In the data rows, zero lies at 4.5, halfway between 4 and 5.
Here are some points:
ndarray[7 1 4 4 3 6 0 6 4 6 3 5 4 3 5 9 4 1 6 6 4 1 6 1 4 6 6 4 6 1 3 5]
ndarray[3 4 6 4 7 5 3 4 5 7 5 3 4 5 7 7 2 4 5 2 3 2 2 3 5 6 3 5 6 4 4 4]
ndarray[4 4 4 4 4 4 5 5 5 3 5 6 5 6 3 4 5 5 4 6 5 6 5 5 5 4 6 4 5 5 5 5]
ndarray[3 4 1 5 0 6 7 7 7 0 7 6 4 8 5 3 3 3 3 7 5 5 7 3 9 6 5 6 9 5 0 4]
ndarray[7 3 1 7 0 6 2 3 2 4 2 7 8 1 4 6 7 2 6 6 5 3 7 3 4 6 4 3 2 5 3 5]
ndarray[4 5 5 5 6 5 4 4 4 6 4 4 5 3 5 5 4 4 4 3 4 4 3 4 4 4 4 5 4 4 5 4]
ndarray[5 4 4 5 6 5 4 4 4 6 4 4 6 3 4 5 6 5 4 5 5 4 4 4 4 4 3 4 3 4 5 3]
ndarray[6 3 3 6 4 7 3 3 3 6 4 4 7 2 4 7 4 3 4 4 5 2 3 2 4 5 4 4 3 3 3 4]
ndarray[5 4 5 3 6 4 1 6 5 6 5 4 5 5 5 6 4 4 5 4 4 4 5 5 4 5 5 4 5 3 5 4]
ndarray[4 6 6 4 8 2 7 5 6 4 5 4 3 6 3 1 5 7 4 5 5 7 4 6 4 3 5 4 4 5 7 4]
ndarray[6 5 3 7 2 6 6 1 4 5 2 4 8 2 5 5 5 4 5 4 4 4 4 4 4 7 3 4 3 6 4 6]
ndarray[4 5 4 6 4 6 6 2 4 5 4 4 5 3 5 4 4 5 4 4 5 5 3 5 3 5 4 5 3 6 4 6]
ndarray[3 5 6 5 8 5 5 4 5 6 5 3 4 4 4 5 4 6 4 4 4 5 2 5 3 4 4 4 3 4 6 3]
ndarray[4 6 4 6 4 3 9 2 5 4 4 5 8 4 4 3 5 7 3 4 4 6 5 6 5 4 2 4 3 7 6 4]
ndarray[4 4 4 4 4 4 5 5 4 3 5 4 4 5 4 4 5 5 4 5 5 5 5 5 5 5 4 5 4 4 4 4]
ndarray[3 5 7 3 9 3 5 3 5 7 5 3 6 3 4 5 6 6 3 2 4 5 3 5 2 3 2 3 2 4 7 3]
ndarray[4 5 5 5 5 5 5 5 5 4 5 5 3 6 4 3 5 5 5 4 4 6 4 6 4 5 4 5 4 5 5 4]
ndarray[4 5 4 5 6 4 7 2 4 5 4 4 7 3 4 5 5 6 4 4 5 5 3 6 3 4 2 4 2 6 6 4]
ndarray[3 5 4 2 6 0 7 7 6 1 6 6 4 7 2 1 6 7 3 7 4 8 8 7 8 2 5 5 5 6 7 1]
ndarray[6 2 2 4 2 4 2 5 2 3 4 6 6 3 4 5 8 3 5 6 5 4 6 4 3 5 6 4 3 2 3 4]
ndarray[6 4 4 6 2 6 4 4 4 5 4 5 5 3 5 6 4 3 5 4 5 3 4 3 4 6 4 4 5 4 3 6]
ndarray[2 5 6 4 7 5 5 4 5 7 6 2 4 5 7 6 1 5 4 2 3 4 1 3 4 5 4 5 5 4 4 4]
ndarray[5 4 3 6 4 6 3 4 4 6 4 4 6 3 6 7 5 3 5 4 5 4 3 3 4 5 4 5 4 4 4 5]
ndarray[4 4 5 3 6 4 2 6 4 6 5 4 5 5 6 6 4 4 5 4 4 4 4 5 3 4 5 4 5 3 5 4]
ndarray[6 5 6 3 5 3 4 5 4 2 4 5 2 5 2 3 6 5 5 6 6 6 6 7 2 3 6 5 4 4 7 6]
ndarray[5 5 4 4 4 5 5 4 4 3 5 5 5 6 3 3 5 5 4 6 6 6 5 4 4 5 6 4 5 5 5 6]
ndarray[4 5 5 2 3 3 7 8 6 1 8 5 2 9 6 3 2 5 4 7 5 6 5 4 9 5 7 6 9 4 2 6]
ndarray[5 3 5 3 4 2 3 8 7 3 5 8 3 8 2 2 6 4 5 7 3 7 9 5 7 3 7 4 7 4 5 3]
ndarray[5 5 4 4 1 1 3 7 7 1 6 8 3 6 4 3 3 5 5 7 2 4 9 8 9 2 5 6 9 6 2 2]
ndarray[7 6 7 4 4 5 7 2 4 4 4 4 3 5 3 2 4 6 6 5 5 6 5 5 2 4 6 4 4 7 7 9]
ndarray[3 7 7 4 7 4 7 5 7 5 5 4 2 7 4 2 2 6 4 4 4 6 4 5 4 3 6 5 5 6 7 6]
ndarray[9 2 1 5 0 4 0 3 0 4 0 8 8 0 0 7 9 2 9 9 6 1 9 4 0 5 5 1 1 2 7 6]
ndarray[5 4 3 5 2 6 3 5 5 5 5 5 5 4 6 6 4 3 4 4 4 3 4 3 6 5 4 5 6 4 2 4]
10 more points follow, each with its number after it:
ndarray[4 5 5 3 4 4 6 7 5 3 7 4 3 7 6 3 3 5 4 6 5 5 5 4 7 5 6 5 8 4 3 6] 0
ndarray[3 6 4 6 4 6 9 4 5 2 7 3 5 6 7 4 2 6 3 4 6 6 1 3 7 6 3 5 4 5 1 5] 1
ndarray[3 5 5 4 8 3 5 4 4 6 4 4 5 3 4 5 5 6 4 3 4 5 3 5 3 4 3 4 3 5 6 3] 2
ndarray[4 6 5 6 6 5 7 2 4 5 4 4 6 3 5 5 4 6 4 3 4 4 3 5 3 5 3 4 3 6 6 4] 3
ndarray[5 5 4 6 4 5 5 2 4 5 4 4 6 2 5 5 4 5 5 4 4 3 3 4 4 5 3 4 3 6 4 5] 4
ndarray[3 5 5 4 5 3 7 4 5 3 6 4 5 6 5 2 5 6 3 4 5 7 4 7 6 3 4 5 4 6 5 4] 5
ndarray[4 7 8 3 4 2 9 5 5 3 6 5 0 6 5 1 1 7 5 3 4 5 4 7 4 1 6 5 5 6 4 8] 6
ndarray[3 5 5 1 7 1 4 9 7 2 7 6 3 9 4 3 5 6 3 6 4 9 8 8 8 2 6 5 7 4 6 1] 7
ndarray[1 5 4 3 6 3 8 7 6 3 7 2 5 7 6 4 4 6 2 5 5 6 3 4 9 5 3 5 5 4 4 1] 8
ndarray[1 5 5 5 5 4 8 7 6 4 6 2 3 6 7 5 3 6 3 3 4 5 2 4 7 7 3 7 4 3 1 1] 9
Which two of these numbered points are nearest to each point below by angle, seen from the average point of the first points? Their numbers follow each, nearest first.
ndarray[4 4 6 4 5 6 2 5 5 5 5 3 1 6 5 5 3 3 5 3 5 4 2 4 2 6 5 6 5 2 3 4] > 9 0
ndarray[4 5 8 2 9 2 3 5 4 7 5 2 4 4 3 4 5 7 5 3 5 6 4 5 2 2 4 4 3 3 8 3] > 2 3
ndarray[4 3 4 5 4 5 4 7 5 4 6 4 3 7 6 4 5 2 4 4 4 5 4 4 7 6 4 6 6 2 2 2] > 9 8
ndarray[3 5 6 4 9 4 6 4 5 7 4 3 4 4 4 4 4 6 4 3 4 5 3 6 3 4 3 5 3 4 7 3] > 2 3
ndarray[3 5 5 4 5 3 6 4 5 3 6 4 5 5 4 3 5 6 3 4 5 6 4 6 5 3 4 5 4 5 4 4] > 5 8
ndarray[3 7 5 6 6 5 9 1 4 6 4 3 7 2 5 4 4 6 4 2 4 4 2 5 3 5 2 4 2 7 6 4] > 3 4
ndarray[3 5 5 4 5 4 7 4 5 3 6 4 4 6 4 3 4 6 3 4 5 6 4 5 6 3 4 5 5 6 5 5] > 5 6
ndarray[6 6 5 3 4 1 7 5 5 2 4 8 0 4 2 2 5 6 6 6 4 5 7 9 3 0 7 4 4 7 5 8] > 6 7
ndarray[5 5 6 3 5 4 3 7 5 5 7 4 1 8 7 4 2 5 4 5 5 4 4 3 6 4 7 5 8 3 3 7] > 0 6
ndarray[4 5 6 4 8 4 5 4 5 5 4 4 4 4 4 5 5 6 5 4 4 5 4 5 3 4 4 4 3 4 7 4] > 2 3
ndarray[4 4 5 4 5 5 4 4 4 6 5 3 5 4 6 5 4 4 4 3 4 4 3 4 4 5 5 5 5 4 3 4] > 9 4
ndarray[6 4 3 8 1 7 5 0 2 7 5 3 9 0 8 7 4 3 4 2 5 2 1 1 6 6 3 4 4 6 1 7] > 4 3
ndarray[0 6 4 6 6 6 9 4 6 3 8 0 6 7 8 5 1 7 2 3 5 7 0 3 8 7 2 5 4 5 1 3] > 1 9
ndarray[4 4 4 4 2 5 4 6 5 4 7 4 3 6 6 5 3 4 4 5 5 4 4 3 7 5 6 6 7 4 2 5] > 0 9
ndarray[4 5 7 3 9 3 6 4 5 7 3 2 4 4 3 5 5 8 5 3 4 5 4 6 1 3 3 4 2 5 9 3] > 2 3
ndarray[5 5 6 3 6 3 4 6 4 4 6 4 2 6 6 4 3 5 5 4 5 5 4 7 2 3 6 5 5 4 6 6] > 6 7
ndarray[3 5 5 1 7 1 5 8 7 2 7 6 3 9 4 2 5 5 3 7 4 9 8 7 8 2 6 5 7 4 6 1] > 7 5
ndarray[3 6 5 4 8 3 5 5 5 6 5 3 5 4 5 4 4 6 4 4 4 4 4 6 4 3 3 5 4 5 7 2] > 2 3
ndarray[5 4 6 3 5 5 3 7 5 4 6 4 1 7 6 5 3 3 5 5 5 4 4 4 5 4 6 5 7 3 3 5] > 0 7
ndarray[5 3 4 2 4 1 2 9 8 2 4 9 3 9 0 0 7 4 4 9 3 9 9 5 9 3 8 4 8 4 6 2] > 7 0
Now 10 new points, numbered from 0 again:
ndarray[4 7 9 1 8 0 8 8 6 3 6 5 0 9 3 0 3 8 4 6 6 8 5 9 3 0 8 5 6 5 8 8] 0
ndarray[5 3 3 5 1 6 2 5 4 5 5 5 5 4 6 6 5 2 4 4 5 3 5 2 6 5 5 4 6 3 1 5] 1
ndarray[4 6 4 8 4 7 9 2 4 2 4 4 5 4 4 3 5 5 4 3 7 6 1 5 1 5 4 5 0 7 4 6] 2
ndarray[5 3 4 6 3 6 2 4 4 5 4 4 5 3 5 6 4 3 5 4 4 3 5 3 4 6 4 5 5 4 3 5] 3
ndarray[4 3 3 4 2 6 2 5 6 5 6 5 5 5 6 6 4 2 4 4 4 3 5 3 8 5 4 5 7 4 2 4] 4
ndarray[4 5 5 4 7 3 6 4 4 5 3 4 6 3 3 3 6 6 4 4 5 6 5 6 3 3 3 4 2 6 7 3] 5
ndarray[4 5 5 5 5 5 5 4 4 5 5 4 5 3 5 5 4 4 4 4 5 4 3 4 4 5 4 5 4 5 4 4] 6
ndarray[3 7 7 3 3 4 9 6 4 1 8 2 1 6 8 2 1 6 3 4 6 5 1 6 5 5 5 7 6 4 1 8] 7
ndarray[6 5 3 5 5 4 5 2 2 4 2 5 8 1 2 5 7 6 5 5 5 4 5 5 2 4 3 3 1 6 6 4] 8
ndarray[6 1 2 6 2 8 0 5 3 6 3 6 7 2 5 8 6 0 6 6 4 2 5 1 4 6 6 4 4 2 2 4] 9
The same question for these:
ndarray[4 4 4 5 3 6 4 5 5 5 6 4 5 6 6 5 4 3 4 3 4 4 4 3 7 6 4 6 7 4 2 3] > 4 1
ndarray[7 2 2 5 2 5 1 5 3 5 3 6 6 3 4 6 8 1 5 6 5 3 6 3 4 5 5 4 4 3 3 4] > 9 1
ndarray[4 6 5 4 8 2 7 3 4 5 4 4 6 3 3 3 7 7 4 4 5 6 5 7 3 3 3 4 1 6 8 2] > 5 8
ndarray[5 3 3 5 2 5 1 6 4 5 5 5 5 4 6 6 5 2 5 5 5 3 5 2 6 5 6 4 6 2 1 4] > 1 9
ndarray[3 5 5 5 7 5 4 3 4 7 5 3 5 3 5 6 4 5 5 3 4 3 3 4 4 4 3 5 4 4 5 4] > 6 3
ndarray[4 7 6 4 9 3 8 2 4 5 3 3 5 2 2 3 5 8 5 5 5 6 3 7 1 3 3 4 1 6 9 5] > 5 8
ndarray[5 5 4 4 4 4 4 5 5 4 5 5 4 5 5 4 4 4 4 5 4 4 6 5 7 4 4 5 6 5 4 4] > 4 1
ndarray[4 5 5 5 5 5 5 4 4 6 4 4 5 3 5 5 5 4 5 4 4 4 3 4 4 5 3 4 4 4 5 4] > 6 3
ndarray[5 5 4 5 4 4 5 3 3 4 3 5 6 2 3 5 6 5 5 5 5 4 5 5 3 4 4 3 2 5 6 4] > 8 5
ndarray[6 4 3 6 3 5 5 3 3 4 2 5 7 2 3 5 7 4 5 5 5 4 5 4 3 5 3 4 2 5 5 4] > 8 2
ndarray[6 2 4 5 4 5 1 5 3 6 2 6 5 3 4 6 7 2 6 6 4 3 6 3 3 5 5 4 4 3 5 3] > 9 3
ndarray[4 9 8 4 9 1 9 1 4 6 2 3 5 0 0 3 5 9 4 5 6 6 2 9 0 1 1 4 0 9 9 6] > 5 8
ndarray[3 5 6 4 6 5 4 4 5 6 5 3 4 4 6 6 3 4 4 3 3 3 2 4 4 5 4 5 5 4 4 4] > 6 3
ndarray[7 4 3 5 1 5 5 4 3 3 4 6 5 4 6 6 4 3 5 5 5 4 5 4 4 6 7 4 5 5 2 8] > 1 9
ndarray[2 6 4 4 4 4 9 7 7 1 8 4 4 9 6 2 2 6 2 6 5 7 4 4 9 5 4 6 8 5 1 3] > 7 0
ndarray[4 7 5 5 3 3 9 4 5 3 6 5 3 6 5 2 2 6 3 4 4 6 4 6 7 3 5 5 6 7 2 6] > 7 0
ndarray[4 5 4 4 3 5 6 5 4 3 6 4 5 6 7 5 3 4 3 5 6 5 4 4 7 5 5 5 6 5 2 6] > 7 4
ndarray[3 5 4 6 4 7 8 1 4 3 4 5 5 4 4 3 5 5 4 3 6 5 2 6 2 4 4 5 0 6 4 6] > 2 6
ndarray[4 5 4 4 4 4 6 7 5 3 7 5 3 8 7 4 4 4 3 5 5 6 4 4 7 6 6 6 7 4 1 4] > 7 4
ndarray[4 6 8 2 7 2 7 6 6 3 5 5 0 7 3 1 4 7 4 5 5 7 5 7 3 2 6 5 5 5 7 6] > 0 7
